In the rows, 128 means zero.
Families of rows that turns and mirrors carry onto each other, the same ones carrying the whole set onto itself: the rest of each named row's family, in list order:
4 families of 8 rows:
Q_971: [125 144 157 151 133 139 130 128 120 127 131]
Q_902: [123 147 159 156 133 133 130 124 118 121 134]
Q_766: [105 118  95 108 113 115 139 120 109 106 145]
Q_918: [114 106  94 126 109  96 146 135 105 108 136]
Q_631: [120 125 161 161 123 141 149 136 111 113 142]
Q_102: [122 120  86 121 105 120 141 126 106 109 118]
Q_468: [114 121  90 122 104 117 142 122 102  98 119]
Q_493: [126 122  84 127 109 109 141 122 110 110 123]
Q_999: [117 126 161 148 133 134 134 141 102 136 132]
Q_539: [118 123  88 129 107 106 143 116 104  99 124]
Q_164: [120 146 146 171 108 123 134 119 121 114 135]
Q_988: [117 147 160 152 131 139 130 124 114 118 132]
Q_912: [108 109 115 107 125 104 135 137  93  94 139]
Q_422: [119 110 110 120 132  87 137 131 102 102 149]
Q_483: [108 104  97 122 106 100 147 137 101 104 134]
Q_171: [114 118  90 111 116 111 140 119 117 116 144]
Q_716: [120 144 159 149 130 146 129 130 116 121 128]
Q_979: [130 125 157 163 125 139 148 138 117 124 141]
Q_950: [118 103 111 102 125 117 133 149 102 113 133]
Q_448: [109 116  92 106 113 119 137 122 112 114 143]
Q_67: [126 124 159 158 121 146 148 142 115 122 139]
Q_487: [109 119  92 114 117 109 139 115 111 108 149]
Q_433: [122 128 158 156 138 125 135 135 105 138 138]
Q_696: [115 130 162 157 137 122 134 131 100 127 141]
Q_349: [129 107 103 113 133  98 135 142 110 121 141]
Q_141: [126 127 159 166 125 134 149 133 113 114 144]
Q_497: [117 138 145 153 101 150 132 136 121 125 122]
Q_981: [110 126 167 151 133 133 133 137  96 126 135]
Q_968: [116 104  92 123 108 101 147 140 106 113 133]
Q_508: [129 142 141 166 108 133 134 130 130 134 128]
Q_346: [111 102  95 120 106 107 146 142 103 109 131]
Q_763: [109 142 152 158 100 139 133 125 111 107 127]

Which other rows belong to the same family as Q_988? Q_971, Q_902, Q_918, Q_483, Q_716, Q_968, Q_346
Which other rows belong to the same family as Q_422? Q_164, Q_912, Q_950, Q_349, Q_497, Q_508, Q_763
Which other rows belong to the same family as Q_141? Q_766, Q_631, Q_171, Q_979, Q_448, Q_67, Q_487

Families of rows that turns and mirrors carry onto each other, the same ones carrying the whole set onto itself: the rest of each named row's family, in list order:
4 families of 8 rows:
Q_516: [103 108 142 148 146 127 157 114 102 125 109 132 125 111 128 152 144 111
 143 138 146  89 111 136  93]
Q_252: [106  98 142 114 141 120 156 119 112 104 186 133 105  89 148 110 124  81
 136 135 145 111  98 156 124]
Q_385: [115 106 140 153 142 128 148 125 137 138 123 146 109 114 145 144 175  87
 146 158 174 106 112 129 126]
Q_673: [139 103 155 136 158 104 139 125 161  85 160 129 119 112 135 147 127 127
 147 126 160 103  82 114  93]
Q_803: [104 100 145 122 154 112 152 105 109 115 181 132 102  94 173 129 130  77
 137 139 149  89 108 151 134]
Q_330: [100  87 142 122 146 114 165 121 107 100 180 140  97  94 152 125 133  80
 139 134 143  91 123 145 130]
Q_414: [108 106 141 134 150 128 158 110  91 115 118 129 137 110 129 153 161 104
 150 151 157  99 106 123 121]
Q_780: [109 111 162 134 153 122 122 117 147 101 160 138 110  91 138 143 147 105
 139 119 167  61  57 125 110]
Q_213: [108 102 140 150 145 138 156 110  95 118 111 127 119 126 126 147 142 108
 138 146 158 101 103 129 107]
Q_375: [130 103 162 138 144 109 147 139 160 108 148 137 119 111 148 149 114 130
 154 119 165 106  81 125 112]
Q_225: [103  99 141 128 151 104 156 109 109 108 194 125 103  91 161 129 132  80
 151 136 150 104 103 146 118]
Q_532: [162 120 115 153 144 153 140 144 113  96 152 122 119 112 160 130 128  89
 137 139 123  98 101 116 121]
Q_517: [120 107 154 145 144 128 137 131 144  92 155 140 125  78 135 139 127 102
 138 118 166  65  52 124 115]
Q_519: [112 114 165 151 154 129 120 136 148 108 146 140 106  82 141 137 128 111
 130 119 171  65  74 113 115]
Q_207: [136 112 165 127 157 103 142 126 155  96 164 135 121 109 149 153 123 135
 136 125 161 104  88 113 107]
Q_87: [164 114 128 147 145 159 137 142 118 100 166 114 112 121 157 132 137  80
 129 142 130 107  96 113 124]
Q_347: [130 119 137 120 150 161 147 156 138  98 150 133 134 130 123 131 149  79
 124 121 118  88  99 124 107]
Q_291: [124 108 147 151 143 137 142 126 120 141 118 148 113 110 158 141 165  72
 138 151 165  96 104 147 125]
Q_406: [140 111 152 147 158 104 139 147 160 105 156 136 109 113 140 137 126 124
 135 128 176  98  79 110 103]
Q_651: [128 132 129 117 155 146 156 153 130  88 158 137 113 115 129 129 145  75
 134 117 117  81  99 104 103]
Q_329: [124 100 145 153 134 140 150 134 129 141 114 149 107 106 146 142 164  69
 151 152 154 103  98 139 112]
Q_945: [124 130 138 115 143 153 148 151 123  95 166 129 128 133 132 132 159  77
 149 114 119  98  96 119 112]
Q_840: [114  64 147 111 135 100 132 126 133 103 158 122 125 110 142 121 138  82
 145 154 141  93 102 137 148]
Q_322: [146 132 122 151 134 145 123 142 115  97 164 126 123 115 159 135 139  91
 138 146 123  94  83  98 117]
Q_496: [100 117 162 139 158 123 126 124 149 102 148 138 114  80 142 155 133 108
 138 116 159  62  73 133 103]
Q_50: [128  67 137 109 134 102 144 130 124  98 168 113 108 109 133 116 155  82
 148 138 145  87 116 138 136]
Q_374: [105  99 140 146 149 119 155 111 111 126 108 124 114 112 129 140 162 117
 152 142 152  96 113 116 111]
Q_263: [127  76 152 105 143 101 126 120 143  98 168 118 125  99 150 124 148  73
 156 145 144  85 115 132 137]
Q_588: [134 112 135 124 153 156 148 150 135  88 153 131 127 128 118 133 145  83
 141 127 113  85  97 114  89]
Q_644: [147 134 119 139 142 153 130 144 117  90 167 116 103 106 153 135 135  78
 124 132 137  92 102 104 128]
Q_234: [140  72 151 108 137 107 136 114 140 103 176 111 116 110 148 117 155  72
 144 143 144  98 106 130 135]
Q_117: [124 121 145 135 136 137 138 130 130 147 120 153 115  97 151 145 166  91
 153 158 162 112  99 130 109]

Which other rows belong to the same family as Q_329? Q_780, Q_213, Q_225, Q_532, Q_207, Q_347, Q_263
Which other rows belong to the same family as Q_519? Q_385, Q_330, Q_406, Q_651, Q_50, Q_374, Q_644

Families of rows that turns and mirrors carry onto each other, the same ones carrying the whole set onto itself: the rest of each named row's family, in list order:
4 families of 5 rows:
Q_541: [132 124 131 120 138 141 123 123 141  82 166 139 111 136 156 148 162 118
 120 107]
Q_731: [116 154  84 113 153 132 117 115 122 116 174 147 144 116 117 141 114 109
 108 114]
Q_176: [142 130 145 124 136 147 131 123 139 106 145 142 121 121 158 154 167 133
 145 125]
Q_703: [141 151 128 106 161 163 122 117 136 116 156 143 137 108 138 155 131 133
 136 140]
Q_709: [123 133  80 130 112  80 135 122 117 119 140 134 136 103 108 148 147 111
 139 111]
Q_137: [134 140  89 133 111  83 142 120 132 131 145 132 132 133 102 139 140 107
 144 107]
Q_951: [140 159  84 113 140 110 131 115 138 135 156 132 141 123  90 142 110 108
 135 127]
Q_419: [132 143 116 104 163 159 113 119 139  92 176 140 127 123 139 148 129 117
 113 120]
Q_569: [164 133 138 109 137 137 130 122 161  96 151 122 108 139 130 149 151 120
 144 129]
Q_4: [149 124 124 131 109 100 142 125 148 107 141 127 112 144 126 144 165 115
 150 109]
Q_832: [153 123 134 106 138 135 125 125 146  81 146 124 110 109 139 161 162 126
 141 131]
Q_491: [115 146  91 140 121 100 139 119 112 143 144 151 151 109 123 144 141 120
 141 110]
Q_77: [157 153 115  97 158 144 123 116 152 114 161 125 126 127 107 148 117 118
 137 140]
Q_464: [148 144 111  92 161 144 115 117 140  99 157 126 128  95 118 159 126 122
 132 143]
Q_643: [125 126 123 145 110 108 143 123 124 121 137 147 130 120 148 146 173 126
 148 107]
Q_986: [107 140  79 134 123  99 129 121 115 117 164 149 140 125 122 137 138 104
 116  94]
Q_736: [122 159  94 116 153 134 125 114 118 141 155 149 154 101 118 148 116 124
 133 131]
Q_26: [131 150  78 106 145 111 122 116 122 122 152 131 145  91  98 152 116 113
 131 131]
Q_257: [118 123 109 139 114 105 133 124 126  97 158 145 122 136 144 141 166 110
 123  89]
Q_172: [138 116 116 130 108  93 136 127 133  94 136 128 115 112 134 155 174 119
 147 111]

Which other rows belong to the same family as Q_172? Q_709, Q_832, Q_464, Q_26
Which other rows belong to the same family as Q_4? Q_137, Q_951, Q_569, Q_77

Families of rows that turns and mirrors carry onto each other, the same ones carrying the whole set onto itself: the rest of each named row's family, in list order:
5 families of 6 rows:
Q_633: [119 106 154 145 143 136  94 129 131 130]
Q_527: [110 140 101 124 148 107 126 140 124 120]
Q_593: [127 106 169 145 118 126 116 128 116 129]
Q_333: [131 147 119 117 121 115 150 140 133 128]
Q_447: [149 115 149 149 147 137 123 116 106 144]
Q_195: [124 135  92 125 138 116 120 145 119 110]
Q_744: [128 100 148 160 136 130 123 117 101 124]
Q_720: [124 105 146 161 152 140 109 122 117 135]
Q_412: [125 142  99 122 130 117 116 127 136 106]
Q_9: [136 143 108 136 126 119 149 150 111 132]
Q_34: [127 111 164 155 136 137 113 131 125 145]
Q_23: [136 107 138 132 154 134  92 114 117 122]
Q_399: [133 153 126 121 109 116 133 139 140 127]
Q_397: [133 144 110 132 117 111 143 154 114 127]
Q_724: [113 147 124 115 129 104 130 152 135 130]
Q_317: [120 147 113 134 139 109 150 144 118 138]
Q_814: [127 138  95 131 130 111 129 147 113 113]
Q_431: [130 113 166 147 124 135 109 134 129 145]
Q_566: [128 108 160 129 129 129  96 114 121 135]
Q_586: [120 103 142 143 142 136  88 124 128 123]
Q_289: [132 107 141 165 146 141 118 120 111 139]
Q_41: [128 144 121 114 114 113 124 159 133 123]
Q_144: [128 140  99 125 138 118 149 130 123 119]
Q_378: [126 142 111 118 116 107 123 156 125 116]
Q_656: [136 111 158 144 131 134 117 111 108 147]
Q_836: [137 148 103 141 128 123 148 125 120 126]
Q_365: [122 140 107 109 129 113 130 136 138 112]
Q_155: [142 118 167 126 132 130 102 127 127 139]
Q_748: [128 103 141 141 145 134 101 104 107 131]
Q_632: [119  97 150 142 134 126  98 120 116 111]

Which other rows belong to the same family as Q_431? Q_195, Q_9, Q_586, Q_289, Q_41
Which other rows belong to the same family as Q_527? Q_593, Q_744, Q_724, Q_317, Q_632
Which other rows belong to the same family as Q_566? Q_333, Q_144, Q_656, Q_365, Q_748
Which other rows belong to the same family as Q_814? Q_633, Q_720, Q_34, Q_397, Q_378

